In the rows, zero is written as 128.
Z: rows in a few groups, each row roughly a mix of its group's directions (some rows in no group):
Z (142 x 10):
[[107 190 118 143 153 156  86 143 109 141]
 [144 121 132 106 198 128 140  95  90 113]
 [176 136 176  92  96 126 147 152 145 108]
 [117 172  80 134 147 128  94 103  94 157]
 [165 120 186  95  87 132 149 130 121 108]
 [150 177 130 105 123 171  87 138  91 140]
 [ 72 158 105 151 142 114  75 142 121 127]
 [107 154 154 106 149 138 114 131 165  63]
 [148 115 153 144 107  63  85 138 124 150]
 [183 105 176  93 120 154 124 121 155 125]
 [173 151 120 170 172 123 100 115  98 109]
 [148  98 154 167 194 122 120 109 138 136]
 [103 147  95 147 111 105  91 109 111 186]
 [130 110 189 117  78 111 130 121 120  88]
 [157  86  94 121 145 117 162 133 145 182]
 [164 105  89 175 150 111 131 110 132 172]
 [ 94 100 123  74  94 123 144 124  81 126]
 [157 173 174  98 114 152 138 143 130  89]
 [122  63 131 131 116 116 182 100 116 139]
 [160 102 127 169 183 143 158 139 158 130]
 [154 145  85 144 139 144 131 124 104 195]
 [129  93 139 155  93  63 127 152 110 119]
 [ 76 142 116 147 107  71  94 136 122 117]
 [109  91 157 112  99  99 139 115 137  67]
 [108 138 164  97 124 101 115 112 127  60]
 [138 105 142 117  97  81 134 152 175  88]
 [117 112 167 104  99 146 158 157 168  88]
 [ 89 137 147 174 150  92  97 119 163 108]
 [164 148 173  96  82 138 103 153 111 130]
 [142 128 116  88 166 178 168 149 146 147]
 [ 91 116 117 139  63  97 105 131 124 160]
 [169  81 163 146 126  78 142 113 139 135]
 [ 78 180 109 126 103  99 133 114 118  94]
 [129 131  98 169 129 104 107 110 111 194]
 [126  56 148 123 107 109 168 133 112 110]
 [115 154  71 153 158 153  90 125 122 156]
 [ 85 165 166 129 119 114  94 150 154  93]
 [104 169 108 106 103 168 122 168  91 144]
 [135 119 167 110  83 102 130 135 146  68]
 [150 188 121 141 105 141  94 144 125 173]
 [130 103 103 124 141 168 182 154 156 162]
 [139 149 178 115 105 119 114 134 151  65]
 [ 89  88 119 133  74  96 123 130 109 159]
 [137 154 107 150 128  76  83 103 108 161]
 [142 131 140 183 123  64 120 119 148 107]
 [101 175 106 154 138  88  84 111 106 134]
 [144 139 118 177 115  93  98 110 118 182]
 [123 128 128 132  78  78  83 101 105 138]
 [140 165 117 155 103  89 103  87  90 145]
 [138 144 105  76 151 171 175 148 124 127]
 [164 140 137  83 146 170 164 136 115  90]
 [150  82 149 113 109 103 185 124 155 110]
 [ 86 114 129  88 130 162 158 173 146 104]
 [142 108 109 173 123  62 107 112 137 146]
 [124 109 141  82 123 160 176 153 150  90]
 [128 134 169 123  76  82 142 147 122  92]
 [170 104 130  99 115 156 184 137 119  96]
 [135  98 127 145  96  55 105 128 138 148]
 [136 164 116 130 170 187 140 162 113 141]
 [149  79 154 130 119 121 169 130 143  74]
 [140  83 110 130 184 151 177 127 125 128]
 [140 133  76 149 158 146  90 124 108 175]
 [ 85 154 107 145  87  83 107 145 144 104]
 [156  75 106 162 112  91 113 141 147 159]
 [ 95 126 117 178 120  92  89 122 147 168]
 [100 162 121 158 179 121 138 125 171  94]
 [160  67 128 118 101  94 131 135 113 167]
 [ 70 127 108  83 140  96 137 129 128  89]
 [118 127  67 128 165 136 178 134 152 114]
 [165 191 147 111 146 147 103 155 151 127]
 [103 114 163 113 158 123 129 127 155  60]
 [103 130 166 120 141 147 121 166 173  80]
 [165  70 148 118  95  88 138 133 133 151]
 [ 83 167 136 156 144 116 109 133 150  74]
 [153 177 121  92 128 183 126 137  97 116]
 [ 86 122  97  71 125 152 142 171 126 128]
 [144 152 173  98  95 177 153 139 126 105]
 [131  91 120 114  62 103 154 104 114 105]
 [104 126 149 169 136  82  83 140 161 147]
 [173 125 113 175  97 114 107 163 164 129]
 [ 80 175 130 162 152 127  96 131 138  94]
 [179 106  92  97 136 138 156 141 137 173]
 [160 118 100 104 129 154 160 145 105 188]
 [155 174 116 163 135 113  90 111 119 176]
 [120 181 111 124 135 110  95 101  96 175]
 [177 136 156 178 133  87 123 117 156 114]
 [146 168 113 156 105 105 104  94  93 168]
 [181 174 138 111 130 165 159 104 111 121]
 [ 81 103 145  94  70 119 111 148 139 125]
 [ 90 148  68 147 159 154 101 123 143 140]
 [127 154 115  99 155 192 144 165 146 125]
 [153  73 109 107 137 177 146 140 134 161]
 [ 94 143 149 165 145 121  87 156 178 133]
 [168 161 115  95 135 175 141 149 106 164]
 [146 156  87 171 149 103 112 104  96 160]
 [168 106 167  99 140 168 175 122 121 120]
 [162 126  89 107 139 147 162 104  81 158]
 [157  89 104 105 135 172 166 126  97 156]
 [142 143 152 153 165  98  89 115 183 125]
 [152 118 137 124  64 103 115 112  99 171]
 [ 90 115 134  80  83 127 165 138 139  97]
 [135 134 139  65 111 158 169 139 127  91]
 [ 83 132 130 153 113  78  97 118 111  85]
 [ 88 163 118  96  78 119 107 130  98 153]
 [101  95 141  78 118 133  94 151 158 164]
 [116 148 140  87 135 192 164 132 115 103]
 [117 176  75 123 155 170 114 142 107 133]
 [195  85 132 142 121 104 132 119 133 163]
 [128 125  87  94 157 181 170 136 118 135]
 [141 151 132 183 101 103  91 134 147 168]
 [ 97 185 111 153 165 143  88 130 133 111]
 [ 93 127 164 140  93 104 115 123 132  66]
 [165  74 119 144 141 110 104 131 116 180]
 [116 136 118 154 135  66  92  83 121 147]
 [ 89 110 156  95 130 120 153 133 156  71]
 [ 72 126 104 153 112  82 102 118 124 160]
 [184  94 130 140 105 133 180 126 136 102]
 [177 142 150 116  72 157 113 128 109 155]
 [132 114  77 134 176 125 173 128 161 145]
 [166 142 160 120 118  87 114  85  95  97]
 [138 171 116 142 154 136  63 121 132 163]
 [163 174 119 176 130 115 120  97  88 128]
 [109  88 125 176  97  78 125 114 138 106]
 [169 158 117 103 159 173 174 128 120 133]
 [128 153 126 151  89  55 112 119 133 117]
 [ 85 140 139 161 142 108  99 105 148  74]
 [172 148 100 113 150 167 160 128 119 173]
 [129 181 152 126 143 161 100 167 164 113]
 [168 114 105 126 126 137 156 175 139 183]
 [100  82 108 113 135 129 177 154 157  97]
 [107 131 183 142  98 100 101 123 138  79]
 [ 90 136 144  89 124 159 157 159 133  79]
 [ 75  78 124 106 124 113 142 153 160 102]
 [ 81 138 135 141 109 125 109 110 113  59]
 [110 208 118 132 133 145  93 129 123 115]
 [154 189 168 122 157 165 127 136 125 142]
 [102 143 128 104 161 165 134 140 169  76]
 [173  96  85 170 125 118 115 136 147 163]
 [145 119  94 108 174 176 170 135 116 143]
 [ 63 137 145 166 126 115 114 113 119  86]
 [153 155 107 170 185 145 113  95 138 138]
 [158 126 149 165  96  89  87  90 115 132]]
the two rows of each list that fit no group, in list order (the others fit one group, some only roughly):
  * z_203: [ 80 119 157 115  94 108 125 142 133  70]
  * z_970: [189 173 146 133 158 162 128 146 130 131]
  * z_587: [184 141  97 148 178 119 141 126 162 137]
  * z_393: [ 96  99 148 159  93  79 107 122 156 108]
  * z_825: [187 124 165  90 106  93 146 137 119 129]
  * z_332: [189 157 129 143 127  95 115  95 112 162]
  * z_706: [ 55 154  95 117 151 140 106 122 133 120]
  * z_600: [158 113  89 138 175 153 156 121 110 170]
  * z_357: [ 95  81 146 150  92  79 127 115 130 105]
  * z_856: [142 105  79 129 151 165 177 130 117 158]
  * z_436: [165 128 141 178 109 120  79 123 117 166]
  * z_299: [133  82 126 130 145 173 180 147 151 107]
  * z_847: [146 126 131  91 142 177 171 150 140  86]

z_587, z_825
  * z_371: [ 97 151 111 185 131 103  83 108 122 148]
  * z_59: [169 107 115 159 130 142 103 131 128 195]
  * z_38: [163 106 135 158  75  95 120  94 131 156]
  * z_776: [ 95 168 152 158 133 125  64 128 115 134]
  * z_311: [149  96 160 133 113  72  98 125 168 143]
  * z_885: [171 168 117 143 183 130  91 121 146 134]
  * z_872: [130 122 179 115  86 101 122 100 135  79]
  * z_483: [181 112 128 166 127  78 112 109 116 157]
  * z_121: [156 127 117  82 156 179 134 154 135 166]
  * z_773: [ 78 138 144 168 126  85  88 119 125 106]

z_371, z_885
  * z_854: [ 88 112 168 118  94 118 111 157 158  87]
  * z_718: [ 82 134 137 118 107  81  85 106  96 140]
  * z_761: [146 168  82 118 167 153 131 158 142 163]
  * z_558: [115 147 129 167 129  78  83  99 104 106]
  * z_898: [124 151 136 155 110  89  78 116 106 174]
  * z_236: [140  88  93 138 130  94 103 116 118 187]
  * z_459: [144 105  91 150 200 148 130 127 141 120]
  * z_309: [137 207  98 111 144 145 131 132 112 143]
  * z_220: [ 93 167 104 164 180 131  98 124 144 126]
  * z_243: [123 103 159 107  73  92 131 114 115  85]
  * z_613: [ 77 188 117 103 116 148 125 145 101 133]
  * z_691: [133 147 108 176 107  95  89 104  99 160]

z_459, z_309
  * z_934: [173 139 109 123  95 125 106 110  96 184]
  * z_978: [129 139 117  98 186 181 150 145 138 112]
  * z_481: [146 152  77 113 159 161 164 156 126 155]
  * z_74: [137 123 125  84 100 167 183 155 124 107]
  * z_211: [178 117 116 113 107 129 157 114  74 161]
  * z_2: [104  91 159 154  84  76 112 131 130 124]
  * z_984: [ 72 114 141 132 150 120 130 146 147  67]
  * z_992: [165 153 178 162 135  89  96 114 129 118]
  * z_235: [ 96 136 123  82 119 163 157 130 109  75]
  * z_201: [ 87 121 160 128  77  77 121 140 137 113]
  * z_293: [174  93 121 107 127 132 179 117  84 135]

z_235, z_201
  * z_389: [ 96 190 144 119 155 167 110 126 131  99]
  * z_759: [115 177 114 111 171 169 169 141 115 129]
  * z_53: [165 124 131  98 147 183 175 146 146 136]
  * z_642: [164 146 103 103 147 163 153 127  80 163]
  * z_239: [ 94 157 104 166 182 143  92 119 131 126]
  * z_223: [115 175 111 167 168 155  91 144 125 147]
  * z_654: [157 133 128  87 153 174 180 145 133 112]
  * z_376: [ 56 163 103 125 148 144 122 139 145 147]
  * z_583: [133 137 155 121 151 155 139 155 171  67]
  * z_963: [144  95 107 189 152 138 122 149 144 169]
  * z_750: [149 138 135 177 129  85  82  92 110 122]
  * z_810: [ 74 173 127 138 115 124 111 147 158  87]
  * z_132: [132 148 121  90 154 174 184 146 131 109]

z_223, z_376
  * z_678: [105 188 116 138 123 133  75 136 141 162]
  * z_959: [163 133 133 185 154  95 121  87 116 107]
  * z_222: [110 119 129 142  78  81  97 112  99 163]
  * z_612: [171 131 116 112 161 188 155 157 132 136]
  * z_212: [176 104 134 150 110 103  99 114 112 182]
  * z_118: [ 89 143 126  96 124 184 140 132 113  81]
  * z_914: [197 118 155 162 152 109 139 107 111 137]
  * z_897: [ 79  94 128 132 126 120 165 154 146  78]
  * z_34: [132 153 129  73 126 181 168 147 127 137]
  * z_938: [157 117  75 150 148 117 129 117 125 189]
  * z_39: [163 160 102 134 123 130 112 109 100 193]
  * z_820: [121 158 168 159 148 105  75 127 163 118]

z_212, z_118
  * z_444: [100 167 127 151 114  77  81 122 121 153]
  * z_320: [ 70 123 123 103 156 182 139 141 140 107]
  * z_568: [125 177 156 118 102 113 110 111  92  79]
  * z_417: [125  96 150  89  97 163 158 166 149 106]
  * z_740: [177 145  88 139 148 125 128  98 106 176]
  * z_879: [ 85 123  84 134 136  77 106 120 127 167]
  * z_384: [141 150 136  91 128 193 169 150 127 134]
  * z_562: [133 172 126 107 174 172 145 155 159 120]
  * z_844: [117  82 153 135 141 118 155 126 159  67]
  * z_579: [102 178  97 157 181 144 118 135 139 144]
  * z_651: [ 94 160 104 155 110  83 105 107  99 158]

z_444, z_562
  * z_135: [108 163 172 130 102 119 115 159 155  79]
  * z_830: [123 126 134 194 136  77 109  95 129 125]
  * z_100: [188 104 125 132 106 125 157 127 117 182]
  * z_316: [161 125  97 132 175 140 144 107  92 174]
  * z_557: [117 108 161 156  72  79 104 131 133 128]
  * z_865: [ 96 189 146 146 122 112 114 128 147  80]
  * z_521: [150 142 145 151  65  85  99 119 114 141]
  * z_138: [ 91 143 123 151  97 115  67 115 126 165]
  * z_257: [124 106 167 125  86  94 104 117 141  76]
  * z_47: [138 135 129  93 164 179 161 158 125  92]
  * z_588: [109 128 138 159  99  75  94 148 169 115]
  * z_487: [164 146 125 179 146  85  90 116 136 148]

z_100, z_138
